In the rows, zero is written as 128.
Rotation paths and how fast each direction turns (degrees a step)
Each turn is a multiple of 5 degrees from 10 to 175, or 0.
Each row of a path follows its step; steps can be skipped.
path 1
step 0: [131 136 126 114 128 129 119 127 120 134 128 130 130 130 126 122 136 119
 134 131 119 124 116 118 120 133 130 119 132 126 130 122 139 127 127 125
 129 123 128 121 134 117 124 132 140 121]
step 1: [125 126 131 126 132 133 120 135 128 132 131 124 120 121 128 135 116 125
 140 132 135 129 124 134 126 130 132 126 122 125 126 121 131 129 129 133
 130 122 118 108 140 134 116 131 125 133]
step 2: [125 120 129 135 130 131 134 131 133 123 125 132 125 126 127 132 119 137
 127 127 128 116 124 136 133 125 141 128 126 130 123 135 137 137 123 121
 139 116 134 118 124 138 138 124 131 122]
step 3: [127 128 113 128 118 130 146 127 123 127 131 140 133 134 121 128 132 125
 140 130 125 122 133 124 126 120 127 120 131 123 131 131 135 132 124 133
 142 131 127 131 130 125 137 135 128 130]
step 7: [140 131 114 141 126 121 129 125 124 127 127 135 123 128 126 120 132 128
 125 128 120 131 137 130 131 134 128 119 138 135 131 135 121 142 113 129
 136 127 120 122 127 125 126 132 126 130]
step 10: [125 130 119 133 143 122 128 121 136 130 126 119 119 126 126 132 113 131
 132 125 129 119 126 123 134 137 125 129 130 124 131 144 136 133 126 120
 134 123 124 136 128 130 133 128 123 120]
step 11: [128 126 118 137 126 114 142 125 124 137 134 137 127 125 121 125 130 136
 126 134 136 133 124 122 131 124 120 129 124 126 123 120 121 137 124 124
 132 130 118 131 137 129 135 134 131 120]
step 12: [119 123 120 126 130 139 120 125 132 129 130 130 135 128 132 133 141 142
 121 139 125 131 129 124 124 127 136 125 137 128 136 118 119 128 127 126
 125 135 121 123 126 123 128 136 133 117]
step 13: [127 121 129 126 131 136 130 122 147 123 120 128 128 126 137 131 129 130
 142 126 136 127 130 119 132 141 134 129 132 128 126 126 132 127 126 132
 112 131 130 128 135 126 123 135 118 131]
step 17: [138 134 131 126 125 123 123 128 139 119 125 125 127 129 137 126 127 133
 135 134 130 132 115 135 125 130 134 136 123 131 138 129 139 120 117 123
 117 131 135 118 135 130 130 135 132 122]
[127 127 128 128 132 126 127 130 129 125 125 126 128 132 128 128 125 126
 128 130 130 125 127 130 123 131 127 128 125 128 127 127 126 131 131 126
 128 126 127 129 129 129 128 126 126 129] : 85
[125 133 130 130 131 127 128 132 126 128 127 128 126 127 124 130 128 129
 130 128 127 126 124 130 128 128 126 127 126 129 129 129 131 126 123 128
 128 128 128 126 128 127 129 128 129 128] : 45
[128 131 125 127 129 124 130 123 125 130 126 128 132 129 126 127 128 124
 127 127 130 128 127 128 129 129 130 129 129 131 131 129 130 128 129 128
 127 127 126 127 128 130 129 130 129 132] : 100
[128 129 126 130 128 126 124 128 128 125 129 127 129 130 129 129 128 133
 126 129 128 131 128 130 126 128 130 127 130 127 129 132 127 129 128 126
 128 130 130 126 126 131 124 126 130 129] : 140
[128 126 128 132 125 124 126 128 132 129 130 125 130 122 126 127 127 128
 128 128 128 128 128 127 126 128 129 128 124 130 126 129 130 131 128 131
 126 128 129 128 126 126 129 129 128 129] : 120
[131 132 130 128 132 127 129 128 131 129 129 131 130 131 128 130 129 129
 125 131 127 129 129 126 127 123 128 128 126 131 125 127 130 128 128 128
 127 126 130 127 129 130 131 127 128 128] : 120
[126 128 125 125 130 126 128 131 127 128 129 129 133 125 132 128 130 130
 129 127 127 127 125 129 128 128 130 131 129 127 126 128 127 127 128 126
 125 127 128 129 133 126 127 127 126 127] : 20
path 2
step 0: [133 121 131 124 115 121 130 132 131 118 122 141 152 122 128 128 127 129
 126 134 124 130 127 125 136 124 137 133 135 124 128 134 132 135 121 121
 129 126 136 135 123 120 129 132 127 135]
step 3: [130 128 128 120 121 121 133 129 128 129 129 124 126 134 121 134 129 127
 112 124 118 117 133 134 133 109 132 135 127 124 134 126 123 114 120 125
 127 130 120 139 129 131 120 124 130 138]
step 5: [128 136 125 132 116 121 143 120 122 127 127 124 125 134 129 121 129 135
 131 132 131 128 119 136 117 126 126 135 135 113 132 129 133 139 137 121
 126 133 128 133 124 121 132 113 132 123]
step 6: [130 132 122 132 130 122 126 132 119 133 127 139 139 128 117 121 136 128
 133 144 140 122 118 137 127 120 133 131 137 121 124 127 116 130 125 124
 128 126 124 142 125 131 123 126 125 122]
step 7: [122 126 122 132 130 132 124 128 132 137 124 128 132 109 134 130 137 129
 120 127 131 137 125 129 127 117 123 124 140 127 129 125 111 133 136 122
 131 134 131 140 128 132 117 127 132 134]
step 8: [120 123 134 132 126 125 134 117 149 120 121 128 125 120 124 124 138 128
 119 148 128 138 131 138 133 128 128 133 128 135 125 127 127 126 134 125
 125 135 129 127 128 125 125 122 132 132]
step 11: [114 135 125 122 111 127 139 136 140 132 142 125 124 136 136 137 126 133
 135 134 129 126 127 142 129 129 124 127 126 129 130 125 120 133 127 127
 129 122 133 135 128 127 116 126 132 124]
step 14: [121 129 133 137 127 124 129 115 126 124 122 138 131 134 145 127 141 142
 129 132 130 123 132 136 138 133 131 126 137 136 125 125 135 128 122 117
 139 129 121 131 131 127 123 130 128 126]
step 15: [122 127 130 123 122 132 119 131 127 120 119 127 129 131 131 127 122 134
 116 139 122 125 131 130 129 132 136 120 138 124 132 133 120 123 115 130
 139 134 127 137 138 120 119 142 128 131]
step 17: [130 128 133 120 114 118 146 124 132 128 130 134 129 134 123 136 128 134
 134 128 114 132 128 124 137 128 136 125 136 131 126 128 129 132 120 120
 124 126 141 132 125 117 140 123 124 129]
[128 131 127 129 129 127 127 126 122 132 128 129 125 130 126 127 129 133
 127 128 129 128 127 127 131 131 128 129 125 129 127 127 128 131 128 127
 125 128 129 130 127 127 131 129 126 128] : 90
[128 130 132 130 127 127 126 129 130 128 126 130 130 129 125 125 128 126
 130 132 128 130 127 128 130 129 131 127 128 131 125 130 127 127 127 132
 128 126 129 127 129 129 130 127 125 127] : 170
[126 129 130 123 130 125 129 126 127 126 130 129 127 130 130 131 129 129
 128 128 131 129 126 125 128 130 132 125 128 131 129 130 129 130 128 129
 132 126 128 126 129 126 125 131 129 130] : 20
[125 124 125 125 129 130 129 130 127 126 127 128 124 127 128 128 128 127
 132 129 125 130 129 128 132 127 129 130 127 130 128 129 128 128 126 130
 127 127 128 128 123 126 128 127 127 130] : 45
[129 129 126 128 125 126 130 128 129 126 128 128 130 129 127 130 127 126
 125 127 129 125 128 128 130 131 125 126 126 132 132 126 124 128 127 129
 127 129 131 125 124 130 129 127 127 129] : 45
path 3
step 0: [137 128 136 123 134 126 128 142 123 138 126 127 135 124 126 131 133 133
 136 120 120 116 124 147 127 118 126 140 126 117 128 128 124 127 122 123
 129 121 126 118 131 125 133 138 128 125]
step 3: [127 126 125 128 141 131 125 139 126 123 134 115 121 125 130 120 123 127
 130 119 117 127 119 136 130 123 132 118 141 129 115 117 128 135 132 132
 128 129 125 125 121 114 129 135 127 126]
step 5: [127 133 128 129 133 126 132 112 114 136 130 128 135 138 132 121 119 138
 119 123 134 138 134 123 134 124 125 119 129 136 125 123 134 131 134 133
 128 118 127 122 130 127 113 131 120 131]
step 6: [123 133 117 124 127 122 121 129 127 119 135 132 131 124 128 125 132 128
 136 118 117 123 124 121 132 129 130 118 118 132 129 132 122 122 123 124
 120 136 127 122 125 117 151 129 132 122]
step 7: [129 113 130 126 132 121 121 125 136 120 122 124 127 123 130 138 138 134
 114 130 136 141 136 129 126 135 125 132 137 140 132 124 135 129 118 124
 139 132 131 129 136 133 123 129 124 125]
step 10: [133 125 133 129 129 136 115 137 125 121 121 123 120 126 128 137 133 124
 128 132 139 128 140 140 117 136 128 128 125 123 126 143 127 132 126 123
 116 121 131 121 132 141 131 123 120 131]
step 11: [122 128 135 132 116 142 146 133 130 130 124 136 135 132 126 127 131 127
 125 128 135 124 124 119 129 123 130 138 118 128 126 122 131 129 138 121
 139 136 129 123 120 119 116 124 125 130]
step 13: [127 121 130 129 134 136 127 143 125 136 115 120 122 131 135 123 121 138
 127 143 132 126 127 132 135 134 133 141 139 132 130 127 135 129 133 124
 120 132 123 131 123 127 139 120 127 126]
step 16: [121 111 128 127 128 128 120 133 128 125 134 130 133 136 147 133 134 136
 112 125 118 128 130 129 128 129 129 129 135 130 129 132 126 132 128 127
 124 127 124 130 142 123 140 124 138 138]
step 17: [117 135 131 120 125 116 126 127 134 132 133 132 124 134 123 123 124 130
 137 127 146 144 129 118 127 120 122 134 130 128 130 127 129 114 121 131
 139 122 134 124 126 130 124 125 133 120]
[128 128 130 125 127 128 129 128 124 127 126 129 129 126 128 128 126 128
 128 128 128 131 129 129 130 126 124 127 131 130 124 125 127 129 129 128
 123 132 128 130 127 128 128 127 132 128] : 35
[124 128 130 126 127 130 127 127 123 127 129 128 129 130 129 123 128 127
 128 130 126 128 128 129 126 130 130 132 126 127 128 124 128 130 126 128
 128 128 128 124 131 129 127 129 129 128] : 130
[124 131 125 127 128 127 126 129 128 130 131 128 128 128 128 126 126 122
 128 129 134 128 130 132 128 128 130 126 128 128 128 129 129 127 129 127
 127 131 130 129 125 130 131 129 129 127] : 160
[132 133 129 127 129 126 126 129 126 134 127 128 128 129 130 126 126 131
 131 132 130 130 129 127 128 128 126 126 125 128 131 128 127 129 127 129
 128 126 126 128 128 128 131 127 127 129] : 85
[128 127 127 126 129 125 134 127 128 130 131 128 128 128 127 127 128 129
 128 127 128 130 128 125 124 124 129 129 125 128 127 128 125 127 133 130
 127 129 128 124 125 130 127 128 126 128] : 120
[127 128 129 131 129 127 131 125 129 129 127 130 128 128 132 129 131 129
 126 128 129 126 123 128 130 127 129 130 125 127 129 128 128 131 125 126
 127 133 126 129 126 130 130 126 129 128] : 155
path 4
step 3: [126 127 132 128 125 131 125 137 118 119 135 142 134 123 129 119 124 118
 126 138 135 129 127 139 138 130 134 123 138 119 141 136 137 132 124 126
 124 123 132 138 132 141 139 118 135 124]
step 5: [122 117 128 128 123 121 128 120 125 133 135 124 132 128 122 132 127 138
 124 135 138 115 135 119 149 134 128 124 133 119 129 113 135 129 127 120
 123 122 124 125 121 123 115 128 118 122]
step 7: [119 124 120 119 128 122 107 139 119 120 126 125 129 127 117 117 132 127
 128 126 132 139 126 126 137 115 134 129 120 132 123 124 130 135 138 125
 134 127 125 127 131 122 133 116 140 124]
step 8: [121 130 117 121 119 136 124 118 130 134 131 118 133 146 128 132 124 130
 134 126 141 124 151 127 133 123 130 123 135 131 136 134 119 132 127 126
 137 123 123 128 132 127 130 118 128 131]
step 9: [132 123 123 133 129 118 115 132 124 140 131 131 124 143 125 133 136 126
 132 136 133 120 138 123 125 142 129 133 131 129 123 122 137 120 125 116
 121 132 141 138 127 133 143 128 128 132]
step 10: [125 130 126 133 139 131 133 126 136 130 141 126 122 138 129 128 142 122
 117 131 133 141 127 121 129 124 144 147 124 124 128 127 134 133 141 128
 123 121 132 120 124 120 132 122 135 133]
step 12: [131 120 118 126 118 136 131 138 118 124 125 128 132 142 131 125 127 125
 130 134 123 124 127 117 131 130 135 133 118 127 127 141 125 134 115 116
 137 119 137 130 131 136 127 139 123 142]
step 14: [128 133 138 131 124 126 140 121 124 119 123 125 118 144 122 127 128 129
 138 141 136 119 126 125 131 135 144 130 123 125 133 128 127 134 144 142
 129 133 123 131 137 124 125 129 129 122]
step 15: [139 133 128 137 131 133 124 150 119 123 119 125 135 129 120 108 132 134
 129 128 127 117 134 119 124 129 128 136 129 124 130 131 130 137 124 124
 131 122 129 134 130 115 130 121 128 115]
step 17: [136 126 136 131 125 119 127 117 122 127 120 128 136 135 132 130 123 137
 119 129 143 120 132 123 129 131 140 122 119 138 122 115 115 126 127 132
 121 126 132 132 117 131 144 132 136 125]
[126 124 129 128 129 131 128 130 127 132 129 132 129 129 129 133 128 129
 127 127 128 132 128 128 127 127 129 129 129 126 129 130 124 125 130 127
 126 128 129 129 130 127 131 130 127 127] : 40
[130 126 126 130 126 128 131 130 126 133 128 128 129 130 128 126 128 131
 131 127 128 127 130 130 128 130 127 126 129 127 129 128 128 129 124 125
 128 130 129 126 130 124 124 128 125 128] : 110
[127 128 130 127 128 126 126 126 128 130 129 127 126 128 127 129 131 127
 130 123 132 128 130 129 127 125 130 129 131 130 122 130 128 127 126 126
 130 129 130 127 126 126 130 127 128 129] : 35
[128 130 126 127 128 129 131 128 129 128 131 129 127 134 131 129 125 125
 127 127 125 129 128 127 125 129 130 128 130 131 126 129 127 131 129 131
 132 126 125 127 126 126 128 129 126 128] : 175
